One vector is turned by the same rotation once a tick. Each row is the vector after some number of ticks, and that number follows the row.
The counts run from 0 to 1153.
[184 158 111 131 127 102 149 173 132 141  94 161 102 101 121  91 126 128
  73 144 126 120 124 143 163 124  82 146 138 132 118 137 150 124 135 165
 140 139 146 132 145 106  99 129 112 174 118 150 177 121 138 164 137 111
 105  96 205 120 102 146 106 155 115  71 140  96 136 139 147 157  89  83
 103 105 108 116 143 111 127 150  84  97] -> 180
[179 175  72 140 125  82 136 150 111 126 107 173 123  99 157  87 145 157
  85 134 137 106 109 157 158 115 106 119 138 108 163 138 121 108 125 156
  91 153 141 137 143 101  87 127  85 147 120 153 145 118 137 135 129 115
 119 113 170 131 120 203 107 141 111 103 116  69 164 175 138 138 125  88
 114 110 106 116 148 138 145 160  72 110] -> 984
[179 161 101 148 131  71 143 173 116 133 102 164 107 125 149  75 150 138
  76 123 126  91 136 138 154 120  94 139 120 146 148 118 136 113 137 159
 126 134 146 121 136 110 108 135 106 193  99 153 155 141 136 150 118 117
 117 110 183 121 128 167 100 151 127  93 121  65 145 171 115 148 137  79
 138 107 119 105 133 130 151 160  84 128] -> 294
[181 161 121 130 114  72 130 162 144 145  92 139  99  97 137  63 153 151
  86 166 122 135 134 133 162 114  91 147 142 147 159 140 117 111 139 145
 143 137 135 129 174 132 120 101  99 179 125 141 139 163 131 153 147  96
 107 101 179 123 159 141 107 172 149 103 146  97 135 135 117 162 109  71
 139  93 101 108 129 138 148 143  72 119] -> 297
[170 156  96 142 116  72 142 171 118 138  76 168 121 110 135  95 141 137
  78 136 122 126 136 102 136 136  97 134 126 158 115 129 122 119 126 159
 128 119 140 134 137 100 116 107 105 180  91 156 153 114 122 126 124 121
 138 103 189 154 123 117 105 148 120  71 109 100 157 166 124 181  86  84
 100 101 103  91 131 132 153 144  91  97] -> 934
[172 152 100 129 113  63 136 135 119 126 114 171 102  94 143  98 128 143
  81 120 148 131 131 135 132 138  85 156 151 123  99 161  97 106 128 139
 123 130 121 131 141 111  78 125  99 163 122 133 142 168 125 169 128 125
 128  97 200 150  94 161  77 150 135 100 120  88 111 149 123 161 138  82
 143  97 128  75 148 137 138 107  96  97] -> 993
[184 171 119 145  79  85 148 138 139 130 112 143 112 122 140  78 134 140
 113 122 144 111 143 165 165 111 112 146 167 119  95 156 126  97 121 147
 112 146 150 100 174 114 122 110 108 170 124 150 144 157 145 169 144 142
 136  87 186  99 122 145 113 156 129 106 114  71 126 139 123 152 143  82
 105 102  93 105 136 104 140 120 104  81] -> 75
[197 154 107 151 112  72 125 126 140 167  91 133 114 137 126  61 124 145
 109 136 138 139 118 140 179 119 110 158 190 117 125 152 117  88 137 149
 133 132 146 116 169 106 112  98  90 149 117 168 128 143 145 139 124 144
 132  73 155 108 152 153 117 143 131 120 146  97 163 125 153 157 118  82
 100  91  83 101 144 137 126 137  75 113] -> 605
[170 181  89 141  97  60 123 148 140 124 102 158 127  97 151 104 144 143
  70 145 141 139 138 131 120 138  85 124 135 133 113 147 113 108 102 166
 114 119 117 130 160 117 118 131 120 173 116 124 162 154 146 150 148  98
 142 107 187 156 132 150  81 134 147  78 118 105 132 170 107 183 109 108
 116 118 120  79 123 129 160 124  97 114] -> 1108
[173 176  75 170 147  86 134 152 134 108 107 166 131 114 144  77 163 132
  94 156 125 113 123 147 153 126  98 132 137 135 160 128 140 123 130 173
 150 133 124 128 155 114 109 134 104 166  91 127 150 127 146 140 123  96
 115  98 164 134 130 177  92 145 109 106 121  86 164 171  98 162 108  84
  99 102 105  96 145 136 145 160  71 106] -> 751
[162 140 101 141  84  87 124 138 166 140  75 150 124 118 158 110 133 141
 107 143 150 164  95 119 124 102  95 144 152 120 113 166 102  94 112 148
 122 138 134 134 169 114 112 105  68 168 120 132 127 149 123 126 139 108
 137  99 166 163 135 167  97 157 150 118 138 116 148 136 173 169 114  68
 120 108  83 107 150 134 156 141 113 115] -> 68
[169 165  90 126 117  95 118 143 145 124  82 157 130 116 153  83 122 136
  93 177 122 120 112 144 156 109 121 111 126 125 143 131 141  84 134 153
 149 142 138  91 165  89 126 121 110 127 110 163 153 130 125 145 127 146
 101 105 170 141 145 174 117 146 118  86 144  66 176 156 144 138 106  83
 116 105  86 110 160 127 168 132  67 100] -> 370
[204 158  94 155 114  61 143 155 137 135  98 127 123  95 148  83 162 154
  90 173 131 162 119 160 154 117 117 139 136 126 126 124 101  88 131 165
 165 141 102 127 161 100 118 107 113 146 116 147 159 140 159 157 114 110
  92  89 152 106 127 154 108 139 118  94 133 101 146 164 139 159 119  91
  80 128 109 118 154 128 135 133 106  98] -> 927
[186 180  87 155 109  60 119 122 140 130 107 143 113 116 138  69 125 135
  82 176 161 137 144 140 143 110 103 123 174 126 132 154 148 119 118 160
 103 115 130 105 165 134 140 125  94 159 115 138 149 140 142 138 111 120
 148 109 183 115 132 168 113 124 138 111  96  85 157 154  94 167 151  99
  94 106  98  95 140 113 153 116  90 102] -> 746
[188 165  96 149  90  55 118 150 127 150  83 134 114 121 135  95 141 128
  88 123 139 139 124 132 129 120 101 150 150 127 101 153  91  99 133 152
 132 122 134 108 148 117 120 109 120 180 107 165 170 174 152 158 150 142
 128  94 169 119 139 147  97 135 151  72 143 102 139 156 133 168 129 110
  89 100 111  78 114 135 159 115 109 101] -> 586
[188 185  74 147 102  78 117 134 144 148 108 136 150 118 139  95 154 163
 117 147 116 125 133 122 159 118  98 144 159 114 150 146  87  81 110 153
 118 128 131 119 173 117 134  87 112 152 111 153 147 155 145 136 157 119
 119 132 152 146 156 145  88 131 117  99 133  93 174 159 127 167 126  85
  97 110  98  80 131 133 159 152  84 130] -> 232
[153 169  79 144 114  93 130 120 134 127  99 164 121  99 142  85 135 160
 106 141 147 125 124 174 144 123  87 152 164 130 135 159 126  84 111 163
 126 159 139 122 143 110 107 137  73 158 130 132 140 122 136 157 160 128
 121 101 163 152 113 181  99 167 130 116 110  89 133 176 114 133 115  87
 122 103 104  93 176 100 140 144  65  96] -> 1069
[197 160  99 130  81  55 145 176 119 150  89 138 112 112 145 100 159 152
  84 136 130 137 122 137 150 111 116 138 125 134 116 124  88 109 118 147
 114 125 134 129 151 105 113 100 129 169 110 166 160 135 141 150 126 129
 122 118 173 121 139 123 114 132 135  60 137  82 151 166 138 169 139 101
  81 127 105 108 116 135 164 122 115  98] -> 1022
[190 180  89 152 107  83 137 164 134 139 122 171 108 115 151 104 123 157
  79 130 133 108 153 134 177 126  88 113 153 110 124 127 127  66 110 163
 101 148 127 139 143 108 127 108 100 137 119 134 166 122 143 143 130 141
 131 121 181 138 131 136  89 122 105  83 128  91 165 144 161 185 138  69
  85 127 106 105 142 136 142 149 110 127] -> 786
[171 185  96 110  94  83 103 121 161 143 100 138 134 110 147  87 122 130
  98 175 139 146 125 136 130  85  97 133 151 109 131 170 130  81 121 153
 111 136 150  93 186 119 142 118  88 145 123 152 152 146 123 145 127 115
 134 126 195 129 132 162 120 152 122  95 109  75 151 137 127 146 115  94
 112 106  88 106 135 111 162 112  85  94] -> 628
[194 165 117 112  97  94 144 159 126 165 113 153 120  98 140  70 137 120
  94 164 127 132 117 131 162 108  94 134 169 115 121 146 126 126 135 155
 106 135 156 135 168 130 108 112 115 169 122 180 157 152 152 142 129 114
 113 107 187 108 128 185  96 128 123  75 131  89 133 117 140 165 100  88
 109 114  99  99 111 146 132 124  86 110] -> 95
[171 162  86 135 103  74 135 164 126 137  70 155 104  93 128 104 129 155
  82 143 153 127 150 135 136 132 104 142 132 158 111 130 113  96 127 144
 127 137 128 131 144 107 142  86  73 177 106 139 162 110 114 129 138 131
 121 109 192 171 128 112 107 138 139  80 125 127 150 172 137 183 118  87
  89 110  90 112 146 113 165 127 103  94] -> 935
[194 164 102 124  82  96 154 171 128 140 117 179 116 108 149  85 137 138
  93 157 129 131 110 138 180 104 113 123 138 108 121 163  89 113 143 152
 120 131 145 118 159 107  86  98 130 137 136 151 153 134 150 167 125 113
  93 101 190 121 118 149  98 120 119  77 124  89 135 135 158 165 150  81
  81 120  95 114 122 132 128 155 103  92] -> 447
[176 156  92 147 145  81 115 159 133 145 111 174 123 108 146  93 133 165
  90 135 135 120 127 141 146 108  66 139 139 116 131 121 159  83 103 169
 156 149 133 128 137 116 124 147  84 175  92 142 171 119 127 143 123 127
 120 120 196 127 107 152 107 150 104 110 129  59 144 155 150 158 119  74
 112 111 106 104 160 130 134 145  96 129] -> 176
[174 155  99 114 120  54 155 151  97 126 116 148 129 100 145  78 127 148
  97 128 133 107 138 137 146 107  97 176 158 158 137 152 110 106 144 143
 115 139 141 131 146 102 117 122  86 175 117 147 144 160 140 144 121 121
 122 110 206 111 122 151 108 150 135 106 114  94 105 169 133 158 133  67
 139  98 101  81 142 130 122 134  90 121] -> 730
[170 153  86 160  92  86 126 134 172 126  82 163 122 124 157 104 155 175
 102 131 138 158 112 147 158 123 109 126 135 131 125 151 118  94 113 137
 160 136 129 113 170 101  84  99  98 156  99 123 131 125 112 167 133 117
 124  95 165 155 139 114 115 167 136 121 125  50 159 158 139 154 145  77
  99 108 105 110 162 108 160 156 125  79] -> 599
[169 159 104 153 113  99 131 153 151 150 106 181 106  95 150 101 144 184
  97 140 137 137 108 142 169 123  79 132 145 106 132 146 107 104 109 142
 154 132 130 128 141 136  81 103  94 167 103 152 141 125 116 168 149 112
 114 131 173 167 115 132  73 143 131 106 143  69 148 123 141 166 151  69
  93 118 117 104 143 132 149 165 124  98] -> 877
[174 169  86 108  95  86 143 150 136 113 102 157 129  97 151  81 129 162
 107 185 142 136 144 154 152  97 105 130 153 142 128 143 128  81 125 154
 132 163 143 107 163  93 139 111 105 129 115 125 156 110 125 140 120 114
  88 118 198 147 131 126 118 140 115  94  94  94 117 163 151 173 122  70
 107 127  92 116 153  99 130 129 109  93] -> 276
[194 158 109 144  75  84 141 159 164 140 107 158 134 111 162 106 174 144
 107 133 133 125 111 141 157 109 111 113 123 108 124 144  93 103 103 154
 109 146 139 131 188 110 106 104 131 148 123 144 134 157 151 163 144  97
 133  93 174 139 143 145 105 155 123  99 143  65 150 134 147 168 133  90
 108 130  93 100 124 141 163 138 122  89] -> 332
[170 167  93 173 133  91 151 144 134 123  89 176 113 124 124  89 129 131
  99 111 149 103 117 159 169 142 105 148 153 129 120 121 136 101 131 169
 139 145 134 143 135 100  99 112  74 165 104 134 125 110 131 150 143 135
 133  67 169 134 107 155  97 147 123 107 117 115 163 151 139 164 120  77
  96  87  92 112 161 113 137 150  90  94] -> 954
[184 164 109 140 123  96 136 145 134 148  93 162 124 102 131  75 153 158
 100 141 120 125 110 147 178 125 105 147 139 125 153 147 108 120 134 150
 161 137 159 129 164 111  84  98  99 163 111 160 129 119 130 166 154  85
 104  93 157 140 122 145 106 175 114  99 126  73 143 139 129 121  96  65
 132 107 115 107 152 121 130 171  64 109] -> 1071
[168 162  84 125 121  65 130 111 141 118 102 141 145  80 158  83 133 150
 117 170 141 137 114 159 143 105 114 149 164 132 141 138 112 100 120 155
 131 151 119 133 171 108 126 118  76 144 121 149 122 141 134 141 131 102
 115  98 156 141 129 197 100 157 131 124 113  96 146 167 121 144 103  83
 137 102  87  97 168 132 144 125  63 101] -> 197
[193 161 102 132  89  67 126 161 148 158  81 129 119 114 140 104 156 143
  95 159 120 144 134 119 143 116 105 130 129 137 123 127  80  94 125 149
 125 112 131 104 173 115 130  94 128 171 116 165 163 155 130 153 147 114
 115 133 167 145 154 134 104 134 151  71 149  83 164 145 135 172 127  84
  98 124 101  96 117 136 175 128  99 119] -> 1021
[167 144  97 117  99  81 139 112 129 160  81 146 126 103 126  73 130 157
 115 148 145 136 104 159 147 125 113 165 180 130 125 147 103 111 133 140
 131 136 145 102 167 102 104  91  90 165 113 190 118 127 128 150 145 140
 120  95 162 131 119 162 113 153 139 113 117  79 143 153 132 129 109  88
 124 103 102  82 167 115 121 121  60  93] -> 719
[175 157 112 137  74  95 144 141 143 137  91 165 125 113 138  90 141 139
 121 135 123 119 111 121 153 127 102 152 165 140  99 162  77  97 134 150
 135 133 142 127 173  99 105  90 123 157 127 144 134 161 149 157 172 128
 127  72 161 154 148 129  81 136 132  90 144 123 131 123 152 180 105  81
 118  95  98  81 143 149 138 137  97  98] -> 243
[170 164  80 125 112  81 134 135 112 121 117 162 131  93 159  85 136 152
 103 149 135 106 122 159 166 109 111 146 164 115 157 149 108  78 114 149
  89 168 130 133 160 108 111 113  84 142 129 150 127 136 144 128 145 121
 101 108 156 143 135 191  98 141 118 111 119 101 147 173 139 152 130  80
 132 110  96 114 165 125 142 145  58 121] -> 985
[189 166 117 152  96  63 100 158 116 167  79 146 107 124 134  92 146 167
  77 142 129 138 124 133 151 120 105 149 151 123 130 151  96  93 139 137
 158 130 150 122 151 111 104  87 108 165 101 163 161 132 133 142 138 135
 111  97 146 135 142 121 108 142 135  73 146  84 157 137 144 163 107 107
  92 115 115 102 107 148 150 154 122 107] -> 149
[181 178 101 139 116  88 127 127 127 119  95 176 109  99 139  89 137 131
  62 150 136 132 119 150 148 152 119 107 121 131 119 139 133 107 125 150
 147 137 130 117 156  97  81 119 129 120 124 133 150 114 142 165 125 119
 116  68 179 146 111 157 112 148 108  73 124  87 159 159 126 143  95 108
 111 113 125  98 148 121 141 116  73  80] -> 458
[170 160  59 134 105  75 131 133 123 113 109 171 129 116 154  84 124 157
 106 155 145 139 123 133 144 115 110 144 155 144 140 139 118 104 128 159
 112 112 112 108 131  92 100 105  86 141  97 154 138 114 108 149 109 147
 121 125 186 142 130 148 105 121 132 124 108  88 160 189 128 155 174  83
  83 106  84 103 177 120 154 116  88 113] -> 920
[179 137  97 112  78  90 168 148 125 144 125 153 152 100 149  66 137 158
 132 163 130 132 111 139 138 101 104 164 181 135 126 154 105 108 123 157
 120 151 157 113 154  96 118 116 110 162 117 174 138 142 156 146 129 120
  94 110 184 110 152 167 112 125 133 104 126 102 113 151 157 164 113  66
 108 119  90  87 151 133 122 130  94 123] -> 273
[179 154  83 132  94  77 150 127 119 133  95 173 134 102 146  98 135 163
  83 119 157 151 116 142 134 134 111 142 146 124 104 154 129 115 111 140
 120 139 140 131 155  95  87 107  87 149 112 146 136  93 136 152 114 138
 134  92 187 140 103 131 126 143 121  86  80  73 153 169 148 151 117  91
  84 113 119  88 161  99 123 132 100  77] -> 1152
[190 158 125 130  76  76 136 137 144 139  94 161 118 119 146  82 136 146
  91 123 139 126 136 130 140 127  94 119 154 134 108 148 146 119 114 146
 111 135 155 109 185  96 112 110 121 161 112 138 151 133 137 155 128 128
 158  78 198 139 144 114 128 156 123  96 112  72 143 122 142 178  80  96
 120  98 102  84 125 121 138 140 115  88] -> 160
[173 179 102 143 100  63 125 136 155 136 101 151 121  90 141 112 148 164
  96 145 137 138 141 160 122 113  89 141 157 121 103 129  97  78  92 160
 118 150 102 136 158 118 131 115  92 170 113 126 153 146 137 151 157 119
 132 113 165 164 131 151  80 145 141 101 132 109 118 160 116 181 127 103
 106 111 105  90 146 125 171 106 113  93] -> 673
